In the rows, 128 means zero.
Turns in one plane each, and the order they were made in; the first pair answered
j72:
[142 126 128 121 116 111 129 158 108 141 124]  ->  [127 135 117 148 125 127 106 149 103 119 121]
[137 119 149  96 117 122 126 125 135 141 111]  ->  [117 109 124 129 110 128 132 155 118 106 143]
[128  90 114 115 122 132 132 157 150 119 160]  ->  [125 109 114 134 148 152  91 118 156 118 132]
[109 132 146 105 114 167  71  75 173 106  86]  ->  [132 105 165  51  73 130 151 139 159 130 129]
j25:
[130  95 127 117 129 151 118 147 151  95 127]  ->  [117 106 115 146 134 149 115 142 135  88 133]
[ 93 110  84 161 129 157 110 169 100  89 181]  ->  [ 91 165  90 187 149 149  86 118  91 122 154]
[143 102 148 102 145 139 113 129 160 126 112]  ->  [129  88 132 111 139 140 120 151 157  98 131]
[116 122 122 160 141 151  96 113 131 118 113]  ->  [126 124 134 144 140 149  95 107 141 132 104]
j919:
[130 129 135 142 120 116 146 127 127 127 125]  ->  [130 127 133 142 119 116 143 128 124 127 127]
[134  92 143 114 117 139 141 159 142 108 136]  ->  [147  95 154  95 118 139 140 148 149 122 122]
[149 149 141 107 129 143 126  95 148 141 112]  ->  [142 163 134 126 131 140 121  92 135 138 112]
[116 139 130 124 124 123 154 155  87 119 154]  ->  [119 131 135 111 120 127 159 159  92 116 154]
Now pairs of rows:
(2 to 3 turns a pair)
[132  84 149  93 126 148 115 140 151 120 109]  ->  [123  83 138 103 115 137 142 169 138 113 136]
j919 j72
[158 141 176 125 172 136  96 101 167 126  87]  ->  [132 166 156 179 176 137  90 101 136 105 103]
j919 j919
[143 138 135 126 133 122  85  98 145 145  98]  ->  [144  90 125 116 105 115 128 165 144 111 142]
j25 j72
[112 188 118 171 135 129 104  90 102 160 114]  ->  [157 115 160  65 115 127 134 125 158 172 100]
j25 j25
[111 133 108 174 136 140 111 125 127 104 129]  ->  [123 164 123 163 142 123 120 105 117 145 119]
j72 j919 j919
[144 119 152  89 125 127 122 116 164 155 114]  ->  [124 156 135 146 140 141  95  91 142 146 113]
j72 j25 j72
[123 177 121 143 104 102 168 138  77 156 164]  ->  [125 142 120 130  96 104 177 168  88 140 180]
j919 j919
[ 94 112  98 182 134 154 115 135 104  72 148]  ->  [140 100 143  86  98 103 189 166 115 142 155]
j72 j72
[156 123 184  76 155 142 121 101 164 131 131]  ->  [125  94 150 120 151 165 111 132 158  65 163]
j25 j72
[115 135 115 150 141 149 106 113 122 102 121]  ->  [145 125 146  92 119 121 146 130 125 146 126]
j25 j72
[159 141 148  98 145 116 108  85 143 161  67]  ->  [105 123  89 182 140 142  94 126 119  74 115]
j72 j72
[120 137 129 144 165 156  63  80 147 123  94]  ->  [148 158 161  90 136 104 130 101 129 194 104]
j919 j72 j919
[121 176 133 160 153 126 120  94 102 171 129]  ->  [129 106 135 106 115 115 172 166 116 147 170]
j25 j72 j919
[141 147 151 121 127 118  67  90 113 102 116]  ->  [145 118 149  96  93  94 127 147 101  98 164]
j72 j25
[145 102 152  78 141 142 123 137 165 140 101]  ->  [141  94 145  83 142 151 116 135 168 126 101]
j25 j72 j72
[114 182 123 170 163 123 117 124 104 110 154]  ->  [115 172 118 166 153 120 132 143  97 101 170]
j25 j72 j72
[151 113 137  91 112  97 176 154 124 142 156]  ->  [114  95 100 148 133 141 124 151 130  73 157]
j72 j919
[175 149 139  69 130 117 149 127 164 108 115]  ->  [148 146 113 113 116 114 172 166 133  73 160]
j919 j72
[196 127 196  66 134 106 167 103 167 184  91]  ->  [162 103 148 121  92  89 228 192 118 121 178]
j919 j72 j919
[136 139 155 126 115 169 103  83 126 158 111]  ->  [136  90 150 102  95 172 126 134 141 125 137]
j25 j25
[113 129 109 167 144 159  94 129 132  85 131]  ->  [123  94 116 130 134 162  96 149 153  79 133]
j919 j919
[148 198 148 139 132  87 151 108 109 198 125]  ->  [131 196 131 162 119  83 167 131  92 182 154]
j72 j25
[ 68 140  68 222 105 121 164 188  69  68 200]  ->  [129 244 148 156 151 102 115  51  95 222  78]
j25 j25
[132 115 124  90  97  88 157 156 150 125 102]  ->  [101 140  96 156 125 122  97 114 146  91  87]
j25 j72
[138 125 160  93 150 123 138  93 113 191 104]  ->  [ 98 128 115 164 135 121 163 137  69 142 159]
j72 j25
[151  95 149  80 132 140 122 131 165 127 111]  ->  [115 112 116 156 146 158  91 120 142  80 121]
j919 j72 j72
[109 124 108 174 136 136 108 127 126  91 135]  ->  [142 108 136 113 107 100 163 160 132 128 149]
j72 j72
[156 170 135 147 157 150  87  63  90 143  66]  ->  [123 154  93 202 147 157 100 104  64  83 113]
j919 j919
[139 145 169  94 123 111 166 120  80 179 131]  ->  [123 148 156 117 157 153  97  71  99 152  96]
j25 j72 j72
[112  91  75 129 139 122 153 177 139 100 131]  ->  [105 160  79 169 161 112 123 112 120 139  99]
j25 j25
[143 149 147 116 157 137 116  91 147 158  92]  ->  [148 118 144  90 122 112 180 152 134 153 140]
j72 j919
[117 173  93 116  87  83 172 140 107 142 155]  ->  [ 97 129  70 136  96 117 142 158 126  75 162]
j72 j919 j919
[149  98 142  93 107 117 147 168 142 130 145]  ->  [145 107 145 107 142 150  86 114 161 122 102]
j72 j919 j72
[128 173 123 145 141 117 113  94 117 154 110]  ->  [140 163 135 124 127  95 144 114 113 172 121]
j919 j72
[ 96 108  83 170 147 192  98 137 133 101 122]  ->  [136 110 134  87 151 180 102 115 169 164  80]
j919 j72
[158 158 138  71 114 114 127  95 133 182 144]  ->  [126 154  98 125  96 107 154 138  93 140 196]
j919 j72
[132  92 130  67  87  98 180 171 127 129 157]  ->  [ 94  84  93 140 122 151  97 145 139  51 139]
j72 j919
[127 149 134 138 131 133 109  94 121 135 104]  ->  [131 109 131 115 103 122 154 153 123 119 141]
j25 j72
[138 134 126 101 146 171  62  85 152 115  80]  ->  [119  94  96 119 125 176  81 139 144  62 124]
j25 j25 j25
[163 150 166 105 139 118 134  92 145 168 115]  ->  [146  88 140 108 114 126 161 163 152 106 166]
j25 j25
[130 118 140  71 116 104 166 156 133 166 121]  ->  [127 163 135  97 125  99 152 121 114 186 111]
j919 j919
[128 144 133  71 135 132 162 144 107 149 102]  ->  [107 159 113 118 158 158 112 107 107 118  86]
j72 j72
[ 89 140 101 166 115 130 137 142 101 104 176]  ->  [107 148 124 144 152 157  78  80 141 127 113]
j919 j72
[145 120 135 105 138 137 133 128 160 142 116]  ->  [135 142 125 137 150 141 117 107 146 141 114]
j72 j25 j72
[124 154 115 167 158 139 108 107 132 119 132]  ->  [132 132 119 143 131 113 155 156 122 115 165]
j72 j72
[119 130 113 175 136 125 162 131  99 145 198]  ->  [141 104 137 121 123 113 179 149 120 159 195]
j72 j25 j72
[133 133 166 111  84 111 138 129 129 154 153]  ->  [122 101 147 125  88 130 122 145 140 106 165]
j72 j919 j919
[ 96  90  96 173 119 155 146 178 120  84 149]  ->  [138 166 151 130 148 132 124  89 125 199  75]
j25 j72
[107 155 129 153 138 112 168 106  86 107 154]  ->  [116 127 136 123 127 105 187 130 100 109 165]
j72 j25 j72
[ 98 144 109 172 119 120 131 131  91 115 159]  ->  [123 166 145 131 119 101 148 111  98 176 134]
j25 j72
[146  85 140 120 123 153 117 196 133 138 138]  ->  [118 137 117 183 138 155 100 167  92 138 137]
j25 j25
[129 184 107 139 163 155  78  44 154 145  65]  ->  [167 165 140  58 109  94 187 109 139 204 105]
j919 j72
[105 160 115 172 138 135 132 116 110 143 123]  ->  [114 130 119 144 117 126 166 158 111 135 151]
j72 j72 j919
[141  91 136  85 127 149 148 169 152 122 153]  ->  [109 146 100 171 140 152 128 144 106 104 166]
j25 j25
[149  91 145  86 105 121 151 169 139 138 124]  ->  [102 139 103 183 125 134 112 144  97 105 133]
j919 j72 j25
[127 100 131  96 105 120 147 154 134 128 154]  ->  [115 165 118 150 126 116 126 106 102 147 139]
j25 j25 j25
[166 180 152  77 125  81 167 113  95 189 114]  ->  [120 203 107 175 163 132  84  71  87 121 100]
j72 j72
[175 112 144 100 142 100 153 125 153 160  97]  ->  [146 110 111 150 123  94 180 167 115 123 150]
j919 j72
[136 200 151 164 157 103 123  76  96 200 132]  ->  [170  94 176  53 127  99 161 151 157 179 147]
j25 j25
[133 125 113  97 120 149 108  61 161 125  97]  ->  [106 126  86 139 122 159 103  72 142  97 116]
j72 j25 j72
[123 112 123  99 100 110 139 156 135 124 129]  ->  [123 131 132 102 124 122 100 114 150 141  93]
j72 j72
[126 141 128 144 126 131  88 105 130 137 114]  ->  [123 135 111 160 120 133  93 123 126 114 133]
j919 j919
[124 186  97 166 105 134 158 112  83 135 145]  ->  [167 135 146  63  98 129 173 127 138 163 116]
j72 j25 j25
[ 97 133  86 202 138 147  82 114 119  71 131]  ->  [132  50 118 106 122 151 100 150 174  64 129]
j919 j919 j919
[148 137 145 103 111 102 163 139 119 163 138]  ->  [125 151 119 146 114 105 161 147  94 138 156]
j25 j25 j25
[138 117 102 178 130 169  83 119 115 129 141]  ->  [143  84 107 157 120 173  93 142 130 115 151]
j919 j919
[138  89 160  70 127 120 138 158 134 111 142]  ->  [133 114 163  96 157 144  85 108 146 113 100]
j72 j72
[165 139 149  80 112 103 119 124 107 207 140]  ->  [121 153 111 167 144 141  49  84 101 149 127]
j72 j72
[118 120 137 105  96  90 172 177 127 120 133]  ->  [101 188 127 168 133 103 121 108 108 138 100]
j25 j25 j72
[128 103 139 125  97 129 126 158 129  92 142]  ->  [122 103 141 141 111 141  94 133 138  85 125]
j919 j72
[125 104  96 146 131 121 165 136 119 100 168]  ->  [142 120 122 124 162 138 112  71 151 135 107]
j72 j25
[102 136 150  52 121 123  94 123 135 129  99]  ->  [ 99 116 141  49 105 120 120 162 128 111 131]
j72 j919
[133 161 132 121 129 114 126 104 122 165 105]  ->  [139 105 135  91 109 117 146 155 142 132 125]
j25 j25
[109 132 114 170 128 141  96 120 129  95 122]  ->  [136 131 138 119  97  98 164 152 115 138 140]
j72 j919 j72
[163 119  94  77 105 140 150 163 161 141  95]  ->  [146 142  82 113 133 164  98 123 166 128  72]
j72 j72
[132  86 115  78 110 140 151 163 169  83 120]  ->  [139 180 127 102 141 130 119  80 147 158  71]
j25 j25 j72
[140 116 148  74 139 147  95 108 149 154  92]  ->  [136  96 145  62 112 129 139 160 135 143 130]
j72 j919
[123  93 106 143 138 145  89 133 150  93 140]  ->  [144  82 127  98 116 125 133 162 145 121 150]
j72 j72
[ 96 135 101 165 113 122 144 146  87 114 152]  ->  [109 145 118 156 145 149  87  91 124 128  97]
j919 j72
[161 133 170  81  78  95 160 134 124 181 127]  ->  [105  90 106 168  92 154 105 158 129  62 150]
j25 j72 j919
[145 157 155 136 159 119 119  81 112 150 136]  ->  [147 150 159 123 140 103 152 106 104 157 158]
j919 j72
[ 96 159 132 147 101 103 142 127 108 139 148]  ->  [107 121 135 121  93 108 154 156 127 125 153]
j919 j919 j919
[149 106 130  87 121 122 145 152 135 163 125]  ->  [120  83 108 127 122 146 126 165 132 108 137]
j72 j919
[ 82  90 106 149 133 151 106 179 129  54 115]  ->  [118 186 151 125 151 116 100  89 113 169  56]
j25 j72 j919
[108 141 151 101 107 116 131 125 133 156 104]  ->  [ 83 148 125 144 104 118 131 138 105 128 132]
j72 j25
[151 100 156  54 111 141 164 167 142 123 124]  ->  [ 95 150 103 171 148 172 103 124 106  68 129]
j72 j25
[130 135 134 146 157 144  92  85 143 136  99]  ->  [145  83 142  91 117 120 159 159 145 126 140]
j25 j72
[111 141 125 169 133 142 139 120 116  96 143]  ->  [135 141 147 134 144 149 117  93 140 129 103]
j919 j72
[124 138 102 179  92 127 156 176  64 132 197]  ->  [165 163 155 120 144 152  72  70 124 200  87]
j72 j25
[114 112 143  83 122 165 124 125 177 133  90]  ->  [ 77 152 101 173 116 160 128 130 123 103 131]
j72 j25 j25
[139 114 141  85 149 145  94 114 186 128  97]  ->  [111 102 107 138 141 156  95 140 170  76 132]
j72 j72
[152 118 146  98 150 170  96  90 174 140  80]  ->  [124  94 104 138 105 143 175 185 122  90 177]
j72 j25
[113 143 126 174 126 123 113  89 152  97 121]  ->  [119 117 131 145 100  97 165 136 140  99 156]
j72 j72
[124 174 141 142 130 130 126  65 124 152 107]  ->  [135  98 146  96  93 119 183 145 136 123 152]
j25 j72 j919
[139  97 150  90  88 102 179 186 121 137 161]  ->  [156 128 175  75 106  98 165 141 123 186 127]
j919 j919
[137 145 160 116 111 111 173 119 128 207 126]  ->  [125 103 144 122  94 120 189 171 131 157 167]
j25 j25
[136 123  73 169 148 177  84 127 139  62 121]  ->  [177 120 123  93 155 166  78 100 175 117  79]
j25 j25 j25
[110 114 123  95  75 105 168 239 122 100 172]  ->  [ 80 133  96 164 139 171  49 161 144  51 119]
j72 j919
[150 167 113 141 113 141 120 104 129 134 121]  ->  [138 149 102 152 113 151 113 118 132 107 129]
j25 j72 j72
[ 91 137 103 185 139 119 147 151 110  81 162]  ->  [149 142 170  83 147 110 136 103 160 168  92]
j25 j25 j25
[117 132 117 143 112 152  94 118 105 105 121]  ->  [120 110 116 130 111 151 101 134 119  90 129]
j919 j919
[132 143 135 135 150 117  91  99 123 160  90]  ->  [143  80 140  92 126 119 114 151 147 131 116]
j25 j25
[129 142 128 137 147 164  89  68 142  94  90]  ->  [134  92 122 106  96 131 172 160 128  73 157]
j25 j72 j25
[ 74 117  90 166 117 143 106 144 135  67 138]  ->  [121 100 138  71  87 102 176 172 145 141 139]
j72 j72
[140 129 133 104 117  94 171 143 120 164 141]  ->  [104 154 103 179 143 125 113 107 107 117 131]
j25 j25 j72
[120 112 115 118 120 113 164 184 121 123 162]  ->  [107 174 110 167 140 109 144 134  98 147 143]
j25 j25
